Each pair is two rows. How far apart are they, by a hidden measure? 0 means very close, and 40 very far. Two or three weighted sums of its numbers give each row a place; it is the straight-line distance between the places.
array([38., 39., -14., 49., 13., 1., 22., -21., -59., 16., 82., -4.])
array([2., 9., -69., 5., 62., -51., 4., 36., -60., -11., -4., -51.]) -> 30
array([-52., -14., -18., -49., 4., 0., 24., -8., 55., -19., -43., 17.])
array([-72., -1., -22., -38., 42., -2., 41., -8., 3., -11., -37., -19.]) -> 7
array([-12., 54., 0., 42., 62., 8., 12., -15., -21., 22., 34., 58.])
array([43., -60., -19., -13., -60., -30., -18., 65., 31., -43., -51., 15.]) -> 7
array([31., 8., 25., 33., 24., 21., -56., -5., -52., 33., 43., -83.])
array([19., 44., -9., 43., 39., 5., -28., -22., -66., 31., 68., -24.]) -> 12
array([-73., 8., 20., -19., 31., 29., 42., -41., 36., 4., -16., 42.])
array([-27., -18., -45., -48., 6., -17., 17., 11., 62., -26., -38., 24.]) -> 17
array([-28., 12., -59., -45., -1., 1., 61., -5., 22., -25., -49., -11.])
array([40., -23., 74., 51., -16., 21., -53., -10., -27., 24., 26., -38.]) -> 15
array([-50., -21., -19., -45., 14., -5., 31., -9., 63., -16., -36., 18.])
array([-20., -26., -5., -37., -71., -44., 55., -23., 46., -19., 18., 43.]) -> 15
array([-74., 0., 5., -34., 31., -10., 50., -52., 1., 10., 26., 6.])
array([49., 22., 37., 67., -40., 39., -16., -10., -46., 14., 10., -29.]) -> 10
array([-76., 39., 19., -9., 44., 38., 35., -29., 19., 12., -14., 36.])
array([-54., -8., 7., -39., 32., 21., 24., 7., 34., -13., -49., 24.]) -> 14
array([-2., 91., -4., 45., 16., 47., 26., -47., -40., 28., 23., 4.])
array([23., -6., 61., 29., 25., 37., -77., -7., -10., 37., 24., -56.]) -> 7
array([-9., -2., -70., -47., -9., -18., 19., 33., 31., -34., -50., 15.])
array([47., 18., 11., 66., -27., -32., 6., -21., -63., 14., 43., -35.]) -> 11
array([-44., -12., -30., -42., 18., -17., 6., 29., 44., -24., -52., 29.])
array([-63., 4., 23., -35., 38., 17., 48., -17., -10., 2., -36., -22.]) -> 3
array([-40., 5., -54., -50., -32., 0., 16., 18., 32., -24., -56., 7.])
array([-61., 24., 11., -36., 39., 12., 24., -3., 5., 0., -32., 42.]) -> 15
array([-1., 3., -76., -46., 23., -11., -29., 41., 17., -13., 9., 24.])
array([58., 18., 32., 56., -93., 16., 43., -20., -22., 4., 9., -7.]) -> 36
array([-46., 31., 16., -42., -10., 2., 54., -72., -3., 29., 39., -30.])
array([-35., 7., -56., -38., 63., -7., -1., 35., 17., -16., -16., 12.]) -> 28
array([58., 19., 39., 62., -82., 0., -19., 15., 0., 1., 2., 32.])
array([-76., 13., -13., -36., 45., 7., 23., 8., 10., -3., -43., -13.]) -> 14
array([-34., -28., -35., -52., -22., -18., 36., -13., 56., -23., -30., 14.])
array([30., 0., 31., 39., 20., 24., -44., -18., -61., 30., 47., -73.]) -> 13
array([57., -4., 43., 48., -92., 41., -22., 22., -7., -8., -32., 0.])
array([-41., 29., 22., -13., 42., -1., 70., -58., -38., 23., 18., -32.]) -> 27
array([15., 24., -89., -26., -8., -3., -2., 58., 24., -27., -54., 31.])
array([4., -9., -68., -40., -34., -22., 6., 36., 54., -35., -58., 17.]) -> 13
array([32., 2., 26., 22., 45., 7., -54., -2., -36., 32., 72., -70.])
array([-21., -34., -7., -51., -30., -11., 28., -9., 63., -19., -27., 35.]) -> 12
array([48., -64., 90., 32., -18., 1., -48., -3., 6., 15., 26., -8.])
array([-44., 12., 16., -56., -20., 21., 39., -27., 25., 10., -9., 20.]) -> 12
array([-62., 8., 41., -17., 48., -4., 38., -13., 24., 8., -10., 50.])
array([53., -72., 27., 26., -25., -39., -61., 51., 9., -16., 5., 17.]) -> 20
array([-53., -17., -26., -48., 12., -31., 58., -35., 27., -12., 3., 1.])
array([-68., 18., -1., -10., 63., -13., 57., -57., -4., 8., 24., 5.]) -> 6
array([-39., 11., 50., 11., 55., -20., 46., -41., -59., 15., 24., -11.])
array([7., 78., -12., 39., 43., 45., -23., -1., -50., 24., 19., 15.]) -> 10
array([12., -38., -48., -32., -17., -45., -21., 44., 57., -29., -19., 48.])
array([65., -64., 6., 31., -35., -42., -6., 46., -6., -33., 5., 54.]) -> 31
array([32., 20., 39., 48., 16., 27., -67., -2., -34., 36., 43., -26.])
array([-63., 28., -21., -33., 2., -24., 67., -55., 3., 4., 29., 18.]) -> 13
array([13., 49., -28., 41., 21., -27., 15., -31., -80., 16., 39., -72.])
array([-62., 51., -49., -26., 10., 14., 27., 12., 17., -14., -33., 51.]) -> 22
array([-76., 30., -15., -20., 61., 1., 48., -40., -11., 6., 6., -18.])
array([34., -28., 56., 11., -15., 67., -70., 22., 33., 13., 9., 21.]) -> 12
array([-69., 1., -2., -32., 44., -22., 59., -38., 0., 3., -4., -44.])
array([28., -17., 58., 28., 27., 23., -56., -21., -33., 37., 41., -77.]) -> 15
array([-38., 46., 14., 5., 54., -24., 53., -58., -27., 25., 45., 30.])
array([-38., -40., -4., -50., -1., -21., 39., -9., 46., -23., -38., 11.]) -> 5
array([-26., 16., -48., -6., 76., -17., 33., 16., -43., -7., 2., 34.])
array([-22., 18., -70., -23., 34., -28., 77., 2., 9., -27., -19., 13.]) -> 36
array([40., -25., 69., 47., -2., 20., -66., -2., -19., 24., 28., -25.])
array([-33., -24., -24., -63., -10., -35., 27., -20., 39., -8., 0., 4.]) -> 19
array([53., -32., 76., 50., -66., 4., -33., 16., -4., 5., 30., -19.])
array([38., -19., 73., 53., -12., 10., -42., -22., -34., 26., 39., -44.]) -> 26
array([33., 12., 45., 41., 21., 26., -72., 2., -22., 34., 53., -11.])
array([-27., -28., -20., -60., -30., -26., 30., -18., 49., -14., -21., 5.]) -> 11
array([42., 0., 52., 61., -22., 18., -40., -11., -46., 23., 31., -44.])
array([26., -5., 53., 28., 53., 15., -63., -27., -14., 41., 58., -30.]) -> 19
array([-41., -21., -37., -44., 13., -18., 10., 31., 42., -31., -58., -1.])
array([-36., -5., 16., -53., -30., 3., 41., -35., 43., 4., -7., 36.]) -> 6
array([40., -68., 24., 2., 17., 15., -76., 51., 8., -7., -4., -17.])
array([22., 51., 1., 48., 9., 22., -13., -35., -72., 31., 55., -45.]) -> 15
array([40., 76., -6., 64., -47., 19., 10., -8., -16., 11., 0., 46.])
array([-42., -12., 32., -58., -22., 25., 2., 2., 24., 2., -38., -15.]) -> 3
array([54., 52., 5., 59., -84., 19., 5., 13., -22., -4., -37., 16.])
array([-21., 66., 7., 38., 52., 50., -2., -27., -46., 36., 25., -1.]) -> 8
array([-54., -17., 52., -19., 32., 2., 66., -50., -9., 5., 2., 6.])
array([49., -69., 61., 34., -5., -13., -64., 20., -11., 3., 18., -34.]) -> 7
array([-44., -34., -23., -45., 7., -20., 20., 11., 56., -25., -47., 12.])
array([-80., 77., -16., -24., 5., 40., 35., -18., 15., 12., -21., -18.]) -> 29
array([53., -16., -8., 46., -37., -47., -8., 23., -65., -9., 11., -87.])
array([-34., -22., -11., -63., -12., -8., 43., -33., 24., -9., -10., -14.]) -> 8
array([23., 2., 23., 12., 40., 41., -78., 8., -23., 37., 35., -68.])
array([14., 91., -47., 28., 9., 16., -4., 23., -17., 16., 0., 74.]) -> 17
array([40., 44., -61., 1., -58., 6., -13., 67., 18., -26., -66., 36.])
array([-53., 44., -11., -14., 23., 25., -1., 22., 32., -1., -41., 73.]) -> 13
array([60., -78., -12., 8., -61., -26., 14., 55., 11., -48., -46., 4.])
array([-8., -32., -52., -37., 20., -25., -11., 44., 36., -32., -40., 40.]) -> 17
array([-52., -4., 0., -27., 55., 15., 17., 19., 21., -12., -46., 41.])
array([-21., -27., -49., -45., 23., -21., 4., 26., 43., -29., -35., 30.]) -> 13
array([-59., 5., 31., -45., -23., 47., 30., -60., 30., 18., 2., -17.])
array([36., 11., 40., 58., -4., 11., -28., -28., -56., 26., 49., -56.]) -> 17
array([25., -10., 57., 37., 12., 30., -62., -16., -36., 33., 23., -77.])
array([-35., 70., -9., 27., 56., 2., 37., -51., -30., 29., 47., 17.]) -> 8
array([62., -25., 28., 70., -42., -26., -17., 15., -28., -11., 12., 2.])
array([10., 101., -29., 49., 7., 4., 16., -29., -53., 28., 33., -10.]) -> 30
array([47., 80., -20., 63., -31., -1., -2., 7., -43., 9., 5., 18.])
array([52., -54., 46., 49., -43., -40., -44., 30., -16., -10., 24., 12.]) -> 21
array([-68., -14., 5., -30., 46., -8., 31., -7., 38., -13., -25., 35.])
array([31., 20., 44., 44., 18., 45., -49., -22., -45., 36., 44., -44.]) -> 14
array([-19., -38., -5., -47., -28., -19., 27., -6., 59., -20., -25., 50.])
array([-35., -35., 67., -46., -13., 4., 13., 4., 25., 4., -24., 19.]) -> 8
array([-68., 41., 36., -11., 28., 52., 44., -58., 14., 25., -3., 2.])
array([-36., -11., -10., -63., -25., 7., 37., -35., 37., -3., -17., -22.]) -> 16
array([-24., -21., -53., -47., -26., 10., 14., 16., 42., -37., -68., -19.])
array([40., -58., -59., -7., -14., -68., 64., 1., -27., -44., 7., -43.]) -> 10
array([-50., -13., 59., -53., -14., -7., 8., 0., 23., 12., -5., 7.])
array([-49., -12., -33., -40., 35., -26., 17., 16., 38., -19., -38., 35.]) -> 21
array([-66., 33., -2., -12., 75., 16., 21., -5., -19., 7., -18., 25.])
array([21., 107., -34., 39., -14., 42., -16., -3., -54., 24., 6., -20.]) -> 20
array([-38., -47., 15., -55., 2., -28., 4., 16., 24., -11., -23., 9.])
array([-49., 4., -8., -22., 41., -26., 62., -61., -35., 10., 37., -41.]) -> 12
array([1., 58., -17., 46., 53., 5., 8., -25., -70., 21., 33., -15.])
array([-45., -4., 17., -49., -31., 24., 17., -31., 64., 0., -12., 29.]) -> 33
array([-61., -19., 19., -51., 30., -14., 12., -1., -17., 4., 4., -32.])
array([34., 8., 38., 54., -10., 13., -27., -30., -64., 27., 43., -65.]) -> 4
array([-63., -23., 0., -33., 51., -22., 56., -27., 2., -7., -12., -11.])
array([12., 55., -68., -19., -24., 26., -10., 45., 24., -14., -52., 60.]) -> 16
array([-49., -5., -23., -40., 2., -30., 65., -42., 29., -8., 12., 37.])
array([-10., -3., -63., -32., 48., -12., -20., 63., 3., -24., -34., 3.]) -> 23
array([36., -13., 75., 46., -9., 35., -59., -10., -19., 30., 29., -35.])
array([45., 30., 10., 57., -4., -2., -49., 16., -52., 15., 47., 7.]) -> 15
array([-80., 10., 22., -5., 67., -23., 38., -34., 8., 6., 16., 23.])
array([-37., -26., -45., -46., 27., -23., 13., 23., 24., -30., -51., -6.]) -> 27
array([19., 18., 27., 40., 36., 47., -72., -17., -27., 33., 24., -56.])
array([-27., -27., -50., -45., 21., -40., 15., 21., 53., -26., -27., 19.]) -> 8
array([28., 97., -25., 58., -27., 23., 11., -21., -48., 21., 9., -26.])
array([32., -54., 50., 14., 40., 13., -77., 16., -5., 19., 17., -47.]) -> 19
array([44., -70., 71., 26., 7., -12., -50., 3., -26., 12., 24., -56.])
array([26., 52., 6., 43., 15., 30., -42., -7., -46., 31., 62., 28.]) -> 4
array([34., -5., -72., -15., -62., -27., 44., 36., 29., -47., -74., -6.])
array([12., -35., -41., -33., -35., -36., -1., 34., 69., -32., -27., 53.]) -> 5
array([43., 73., -28., 44., -80., 33., 45., 0., -23., -8., -41., 1.])
array([32., -42., 56., 14., 34., 25., -79., 7., -9., 27., 23., -43.]) -> 19
array([50., -62., 60., 33., -72., -20., -31., 31., 19., -15., 6., 31.])
array([39., 36., 47., 66., -45., 46., -10., -30., -34., 23., 15., -13.]) -> 15
array([55., 12., 7., 58., -18., 5., 13., -12., -74., 3., 34., -51.])
array([-81., 50., 8., 2., 50., 11., 44., -45., -5., 17., 20., 19.]) -> 22
array([-1., 60., -52., -8., 26., 81., 4., 27., -33., -6., -43., -7.])
array([37., 66., -10., 41., -67., 34., 12., 6., 17., -6., -31., 76.]) -> 22
array([-41., -29., -24., -45., 9., -6., 9., 18., 51., -25., -55., 17.])
array([-34., -48., -31., -40., 25., -37., 13., 25., 31., -34., -49., 12.]) -> 12
